Turns, then the turns between two rows, first turn first; the first pair answered
z_110 (before |-> after):
[-27.2 -20.4 -28.0 -22.1   5.4  -0.6   0.8  22.9] |-> [-28.4  -3.2  -8.6   6.0  38.8   4.3  21.3  10.8]
[11.2 -9.6 18.7 26.1 -5.3 10.2 18.6 30.3] |-> [ 16.1  -6.8  19.9  30.8 -13.6   8.9  10.1  25.4]
[ 23.9 -19.4  13.7  25.5   9.0  27.6   6.4   5.9] |-> [ 32.3 -16.4  13.8  23.2  -6.3  23.0  -3.5   4.5]
[  7.7 -30.6 -34.0 -11.8 -10.7   0.2  12.0  38.1] |-> [  0.0 -19.0 -18.9  12.9  26.6   5.2  36.3  30.8]
z_193 (before |-> after):
[ -9.4 -13.1 -19.0   0.3  14.9  -8.2  12.4  27.1] |-> [-20.4   1.6 -15.7  -9.1  12.4  -7.1  18.1  25.3]
[21.8 36.2  9.2 24.6  2.0 -0.3 30.7 24.3] |-> [24.0 29.5 13.7 20.6 -9.3 15.2 37.2 21.4]
[-21.3  -6.9 -10.3  -9.7  34.0 -19.9   2.0   5.5] |-> [-29.0  -8.1  -1.2 -28.0  15.1   2.2  17.3   1.8]
[  8.0  64.9 -16.5   9.3  -9.6 -39.5  12.9  33.5] |-> [  5.4  39.7   5.6 -15.6 -51.8  21.4  38.5  29.4]
z_664 (before |-> after):
[-14.1  11.9   8.5 -18.8  -9.6  -5.4  -9.1 -11.7] |-> [-11.8  17.9   9.0 -13.1 -10.0  -8.7 -11.3 -10.0]
[ -8.4  25.2   0.1   8.4 -19.0  -0.2  17.7  -0.7] |-> [ -2.7  26.9  -3.9  20.1  -8.8 -14.1   9.3   0.6]
[-42.0  20.2  -7.0 -11.6  45.8  -1.3  49.8   1.2] |-> [-38.7  28.1  -4.4  -7.3  42.8   1.0  54.3   1.6]
Pairs:
Each pair is 2 to 3 turns apart.
[-29.6  -8.0   8.9 -20.9  -6.2  20.1  16.2 -15.6] |-> [-37.6  18.1  -0.7 -13.3  13.5 -14.5   7.5 -17.9] => z_193 then z_193 then z_193
[ -0.3   0.2 -29.9 -31.9 -15.7 -19.6 -18.1   9.4] |-> [-19.5  12.1 -12.8   0.0  44.1  -7.6  20.3   3.3] => z_110 then z_110
[-59.5 -21.4 -11.2 -66.9  10.8  -9.6 -13.8 -14.1] |-> [ 12.6 -48.7 -28.2  15.9  33.5 -34.5 -50.3  -9.8] => z_664 then z_193 then z_193
[ 33.1  20.8 -11.7   9.6  -3.7 -16.4 -22.1   9.9] |-> [  5.1  32.5   7.1 -25.4 -20.8  10.3  -0.3   8.8] => z_193 then z_664 then z_193
[  3.5  35.3  12.5   9.9  28.7 -31.6   2.1   3.7] |-> [  7.3  19.9  -9.0 -23.3 -13.5 -37.8 -22.0  16.3] => z_110 then z_110
[ 20.7 -30.2 -12.8  32.4  -5.3 -28.2 -43.5 -13.4] |-> [-40.7 -16.8 -23.4  -3.1  34.7 -40.8 -14.8  -4.3] => z_664 then z_110 then z_193
[-25.4  61.1  44.3  -1.6  10.5  -7.1  39.7  23.4] |-> [  4.6  38.3  16.8  46.3  42.2 -46.4   3.6  30.4] => z_193 then z_193 then z_193
[-16.4 -30.4  -6.7  -6.1  39.9  24.2  14.8  -1.4] |-> [ 29.7 -14.4  -1.0  -6.1 -20.8   8.0 -42.0 -21.1] => z_110 then z_110 then z_110
[-34.9   0.0   1.5 -32.6  33.3  14.6  18.4  -7.8] |-> [ -8.4  38.7  28.0  -8.7  16.5  14.3   8.2 -28.4] => z_664 then z_110
[ -8.1  46.7  40.3   8.7   1.0 -35.4 -26.6 -22.4] |-> [-34.0  29.1  48.1 -34.8 -18.4  -3.8  -9.6 -21.9] => z_664 then z_193
[-40.8 -34.3   5.3 -19.0  20.5  21.3  13.1 -21.9] |-> [-11.3 -32.3  11.0  25.8  37.5   5.1  -8.3 -35.7] => z_193 then z_110
[-17.7 -22.9 -11.7 -25.6  -2.2  15.8  15.9   5.0] |-> [-9.3 11.5 15.1 -9.6 -4.3 26.1 33.0 -6.0] => z_664 then z_110
[-27.5   5.2   3.7  14.9  59.9 -25.5   9.9  -4.4] |-> [ -6.8  37.0  23.4 -26.5 -31.9 -19.4 -26.7 -21.7] => z_110 then z_110 then z_193
[-53.7 -53.0 -37.6 -32.9  19.5 -17.7 -36.9   2.5] |-> [-70.3 -10.3  -3.2 -69.0 -15.5  19.0  -1.2  -4.8] => z_193 then z_664
[ 16.8  27.1  -1.4  -8.3 -20.9 -30.7  15.1  31.7] |-> [ 18.2  21.9   6.7  -1.0 -16.9  -9.4  35.8  34.1] => z_193 then z_110 then z_664
[  1.2  21.0  -1.2   2.4  13.1 -28.5   9.4  11.8] |-> [  1.9  13.8 -11.7 -11.6  -3.0 -29.3   1.9  17.1] => z_110 then z_110 then z_110
[ -1.5  11.7  13.9  30.3  28.5  -8.8   1.9 -15.5] |-> [  3.6  26.0  26.6  11.2 -12.9   1.5  -7.6 -23.9] => z_193 then z_110
[ 2.1 27.7  7.0 27.3 28.0 -5.0  0.1 -7.5] |-> [ 15.2  34.3  10.8  13.3 -14.1  -3.2 -17.3 -10.3] => z_193 then z_664 then z_110
[-27.4 -11.7 -13.4   6.6  36.6 -32.5 -24.5  -9.2] |-> [-26.6 -21.2  26.0 -13.3  -5.2  40.9   9.6 -30.7] => z_193 then z_110 then z_193
[ -7.7  19.5   6.1  18.2  26.7 -25.1 -17.5 -11.6] |-> [-35.5  23.3  15.7 -18.6   7.1   0.1   4.1 -14.5] => z_664 then z_193 then z_664
[ 12.4 -48.8   9.2  -1.8 -25.7  31.2  -9.6 -14.8] |-> [ 22.8 -36.5 -17.2  12.5 -15.8 -20.3 -39.4   4.3] => z_664 then z_193 then z_110
[  6.6  21.5  19.2  16.5  10.8 -14.8  13.0   3.1] |-> [21.0 -8.7 21.6 15.9 -7.7 13.5 12.9  2.0] => z_193 then z_193
[-35.9 -27.5 -15.6  -4.2  47.7 -10.6  11.7   4.5] |-> [-33.7 -42.1  -7.6 -16.2  28.6  16.8  22.4   3.7] => z_193 then z_193
[ 11.3   4.4 -11.1  13.1   5.2 -24.4 -25.8 -11.8] |-> [-28.9  11.4 -14.1 -27.8   3.5 -16.9  -1.4   1.3] => z_110 then z_193 then z_110
[  3.1 -10.0  -5.4 -22.7 -41.8   4.1  16.2  15.8] |-> [  4.6 -34.6 -23.3   2.3  -2.7 -10.4  20.0  27.3] => z_193 then z_110
[-27.6   1.8 -24.3 -22.8  -5.0 -24.5 -29.2  12.4] |-> [-36.7  15.2  -7.9   5.8  39.1 -17.6  -1.9   1.0] => z_110 then z_110
[-33.9  14.5   9.7 -17.2  23.9  14.2  50.0   8.6] |-> [18.4 -4.1 14.4 45.1 41.2  8.3 24.4 -8.3] => z_193 then z_110 then z_193
[ -4.1 -55.9  18.1  12.4  28.9  12.3   8.7 -25.9] |-> [-26.3   5.0  22.6   1.6  48.1 -25.0  11.8 -26.7] => z_664 then z_193 then z_193
[  2.7  23.5  -8.8  10.9  16.2 -25.8 -16.4   1.4] |-> [ -6.0   8.5 -25.1 -12.3   3.6 -24.2 -18.5  14.2] => z_110 then z_110
[-31.7 -43.9  -4.4 -29.2  14.3  19.0  12.6  -5.7] |-> [-19.6 -27.6  13.9  13.7  46.6  17.3  16.6 -23.7] => z_110 then z_193
[-43.5 -20.0  -6.2 -73.4 -18.6   9.1 -37.2 -35.6] |-> [-52.9   7.2  15.5 -74.0 -17.7  31.4   3.1 -30.2] => z_664 then z_110
[-54.9 -13.7 -26.5 -59.5  14.7 -32.4 -12.5  -5.1] |-> [-65.4   8.6   5.6 -40.1  43.1  -9.6  23.7 -22.1] => z_110 then z_664
[ 7.8 15.4  9.2  2.0  4.2 -8.4 -3.4 -9.6] |-> [  3.1   5.5   8.9 -14.3 -12.4   5.5  -0.1  -6.5] => z_193 then z_110
[ 15.4   1.7  11.4 -10.3 -27.8   8.7 -15.9  -4.7] |-> [ 12.2 -24.0 -13.9  -2.8  -5.6  -6.1 -21.4  12.3] => z_110 then z_193
[ 27.3 -24.6   7.8  22.4  15.9   3.9 -43.5 -34.4] |-> [ 14.6 -25.3  13.5 -26.0 -31.6  35.4 -27.3 -22.9] => z_110 then z_664 then z_664
[-18.5  32.8   3.2 -25.2  -9.1  -0.3  27.4  18.9] |-> [ -0.3  16.8  21.6  -7.4 -18.1  31.1  33.6  12.3] => z_110 then z_664 then z_193
[30.4 -8.2  5.8 35.1 -2.2 17.7  2.0 -4.2] |-> [ 27.1  18.8  -6.7  16.5 -13.9 -20.5 -23.2   1.9] => z_193 then z_110
[  7.2 -18.3 -14.1  -8.6  -4.6  30.9  21.3  29.9] |-> [ -3.9  -4.9 -30.1   0.2  26.0 -14.8   5.8  30.3] => z_193 then z_664 then z_193
[ 18.5 -10.9   8.7  21.3   0.0  -4.1 -18.4 -12.7] |-> [  8.5 -19.8   5.7  -7.8 -26.8  11.6 -13.7  -3.7] => z_110 then z_664 then z_664
[ -8.9 -19.8 -24.3  -5.1  27.4   6.3  41.2  28.0] |-> [22.8 -2.5  1.5 35.9 30.7 11.7 33.9  3.7] => z_664 then z_193 then z_110
[ 12.9  25.7  15.3  25.9   7.0   0.2 -10.6 -12.9] |-> [  9.9  22.3  12.9  -4.4 -31.5   8.7 -15.2  -6.9] => z_193 then z_110
[-25.0 -48.0   3.6 -21.2  -8.2  40.2   7.0  -4.7] |-> [-16.8 -63.0  -9.8   2.9  22.5  20.9  -7.4  -4.7] => z_193 then z_110 then z_664
[-11.3 -66.2  -8.8 -34.5 -20.2   2.1  -5.1  -5.8] |-> [ 28.3 -63.0 -11.5  14.8  -6.7 -15.9 -21.4  -1.8] => z_664 then z_193
[ -4.4  -7.1  22.5  12.7  10.2  45.8  15.3 -23.0] |-> [ 25.5 -14.5   5.3  33.8   2.1  12.3 -29.7 -24.2] => z_193 then z_110
[ 27.5   3.3  18.8  24.8 -11.1  26.0   0.9 -27.7] |-> [ 10.8  40.5  17.3  17.0   6.2  -0.9  -2.7 -27.2] => z_193 then z_193
[-23.5   6.9 -11.9 -21.3  17.2 -13.8  17.7  19.1] |-> [ -1.8  18.5  28.3   2.4   3.7  19.3  22.8 -12.5] => z_110 then z_193 then z_110
[ -0.1 -46.4 -22.9 -18.9 -28.2  -5.0 -24.1  -7.5] |-> [-44.2 -13.2 -22.9 -27.7  22.7 -18.5  16.1   1.3] => z_110 then z_193 then z_193
[-6.1 32.7  3.1 56.1 44.7 -3.5 40.5 -0.1] |-> [-4.1 39.0 12.9 48.4 36.2  2.4 47.1 -4.0] => z_193 then z_664
[ 15.9  11.3 -23.2  16.3  13.2 -41.1 -18.6  26.5] |-> [-30.7  20.7 -11.2 -43.6  -6.4 -15.1  11.1  25.9] => z_664 then z_193 then z_664
[ 39.9 -19.9  -6.7  44.3   6.3   1.9   3.8  22.4] |-> [  7.0  54.5  16.0  17.3   7.5 -12.2  23.6  17.1] => z_193 then z_193 then z_664
[ 13.5  46.1 -12.8  26.7  26.6  -6.5  44.5  25.8] |-> [ 35.5  18.6 -42.9  23.7   8.4 -40.1 -16.4  26.3] => z_110 then z_664 then z_110
[ 30.5 -34.0 -31.1   3.2  -1.1  -0.3  15.7  30.6] |-> [  6.1  11.3 -17.2   5.8  36.5 -24.0  30.0  24.4] => z_110 then z_193
[  8.8  20.2   1.0  13.9  -1.8  -3.7 -11.1  -0.8] |-> [  0.4  16.9  -0.1  -6.3 -20.0   3.1  -3.6   3.5] => z_193 then z_110
[ 53.6   1.1  -5.5  40.8 -18.1  -2.8 -12.7  17.8] |-> [  5.9  16.5 -38.1  -5.9  -2.8 -37.0  -4.5  44.8] => z_110 then z_193 then z_110
[ 10.7  32.2   1.9  16.8  -7.2 -22.4   4.5   7.0] |-> [ 28.2   3.7  -2.3  28.8 -12.5 -14.9  -1.5   9.5] => z_193 then z_193 then z_193
[ 16.9 -20.4   9.2  18.5   8.1  -1.9 -33.2 -30.1] |-> [  6.7 -36.5   2.7 -15.0 -21.9  12.1 -30.3 -19.7] => z_110 then z_664
[ 11.9 -37.0  -5.4  33.5  24.2  11.6   0.9  -3.7] |-> [ -9.6  -8.7 -13.5  22.4  46.6 -19.8  -2.4  -3.2] => z_664 then z_193
[-11.3 -17.2  -9.2 -20.2 -11.1 -24.6 -40.7 -13.3] |-> [-13.9 -53.2  -8.8 -18.0  -7.9   7.6 -16.1  -1.7] => z_110 then z_664 then z_193
[-13.6  59.7  24.3 -24.1 -24.2   6.7  13.2 -10.3] |-> [ 10.0  33.5  30.8 -13.8 -45.4  35.2  13.1 -10.3] => z_664 then z_193
[ 14.2  39.0  30.9   4.1 -14.9  -6.5 -10.4  -3.6] |-> [ 24.0 -17.9   1.8  -7.5 -35.4   5.2 -22.0  17.8] => z_193 then z_193 then z_110
[ 32.6  -8.7   1.0  -4.1 -15.2  12.9 -36.2  -5.9] |-> [ 20.5   7.7  14.1 -23.3 -24.3  26.6 -21.2 -10.1] => z_193 then z_193 then z_193
[ 34.3 -68.1 -19.5  13.7 -15.4  28.4  11.0  30.2] |-> [-23.4  73.0  15.8 -11.1  18.6 -38.4  28.2  12.1] => z_193 then z_193 then z_110
[-13.5   4.3  32.2  39.4  25.2  37.7  28.2   6.5] |-> [ 25.0   6.6  23.2  17.3 -53.3  20.1 -32.8   3.9] => z_110 then z_110
[ -5.4 -14.0 -19.0  -1.8  14.5  -4.7  21.9  30.2] |-> [ 31.5   8.1  -0.3  16.7 -16.9 -14.7 -15.1   6.2] => z_110 then z_110 then z_110
[20.2 16.5 25.4 48.6 29.2 19.8 17.2  9.0] |-> [-13.0 -46.5  -8.7  13.8  36.1  27.5   7.7  18.3] => z_664 then z_664 then z_664
[-11.8  21.8   0.9  15.6  34.4 -20.2  -5.7 -17.6] |-> [-19.7  20.3   8.9 -32.5 -20.7   4.0  -5.7 -16.8] => z_110 then z_193 then z_110
[ 13.2  45.6  27.2   7.8 -29.6   7.9  14.4   3.1] |-> [ 26.1  31.7  10.1   3.9 -48.4   2.0  -0.9  14.4] => z_110 then z_664 then z_193
[ 16.2 -19.4 -18.8   9.3 -17.3  -8.7 -33.9 -24.6] |-> [-15.6 -39.1 -33.1  -2.1  17.1   1.9   2.4  -2.8] => z_110 then z_110
[ -3.6   3.0  10.0  -4.7  -1.6   0.1  -9.7 -29.1] |-> [-18.8  -9.4   1.3 -15.3   5.1   4.9   4.4 -18.1] => z_110 then z_110 then z_110
[-27.6  16.4  -0.5 -31.1 -25.0 -20.5  10.2 -13.9] |-> [-33.2  25.1  11.0 -14.9   1.7 -15.3  26.0 -21.5] => z_110 then z_110
[ 14.6  -8.4 -15.6  30.9  25.7  -3.4 -17.0 -22.0] |-> [ -8.0  33.9 -11.5  -3.0   9.8 -22.2 -19.4 -21.4] => z_110 then z_193
[ 54.8  11.9  11.2  44.2   1.2  -1.0 -16.7 -17.3] |-> [ 44.7 -23.7 -20.4  -0.1 -34.2  -3.8 -35.2   6.9] => z_110 then z_664
[ 18.3 -43.8  18.8  -2.8 -17.3  37.0  -5.1 -16.9] |-> [ 44.3 -15.1  20.8  34.8  -3.5  10.4 -19.9 -21.0] => z_664 then z_664 then z_664
[-14.1   6.1 -26.8  29.9  40.5 -38.5  -6.6   0.7] |-> [-22.0  52.8   6.3  14.2  19.7 -26.7   6.0 -17.4] => z_193 then z_110 then z_664
[  9.3 -36.1  16.2   5.0  25.6  32.0  38.3  12.9] |-> [ 41.4  -8.7  14.0  39.5  32.9 -13.7  -4.3  -3.7] => z_193 then z_110
[  2.4 -10.5   4.1 -20.8 -20.8  23.2  -0.3   2.5] |-> [-4.8 -1.8 15.3 -2.6 10.8 25.9 22.5 -5.0] => z_110 then z_110
[ 17.3  34.4   0.9   1.8 -13.4 -12.3  -4.9  24.2] |-> [  6.2  15.6   0.5 -18.5 -22.2   7.1  12.5  29.5] => z_193 then z_110
[-0.6 14.4  7.5 -6.3 10.3 -7.8  8.1 14.6] |-> [ 11.2   1.2   1.2   4.9  13.1 -13.4  -1.8  16.0] => z_193 then z_193 then z_193
[-32.4  24.5  19.2 -44.0 -26.8  18.7   8.7 -13.9] |-> [ 24.0  -7.2  27.3   3.1 -44.1  45.0  -0.3 -13.5] => z_664 then z_193
[ -2.9  33.7 -16.4  33.5  21.8 -25.3  21.6  17.5] |-> [ -6.1  52.2   9.0  -1.4 -28.2   1.5  27.3   5.1] => z_110 then z_193
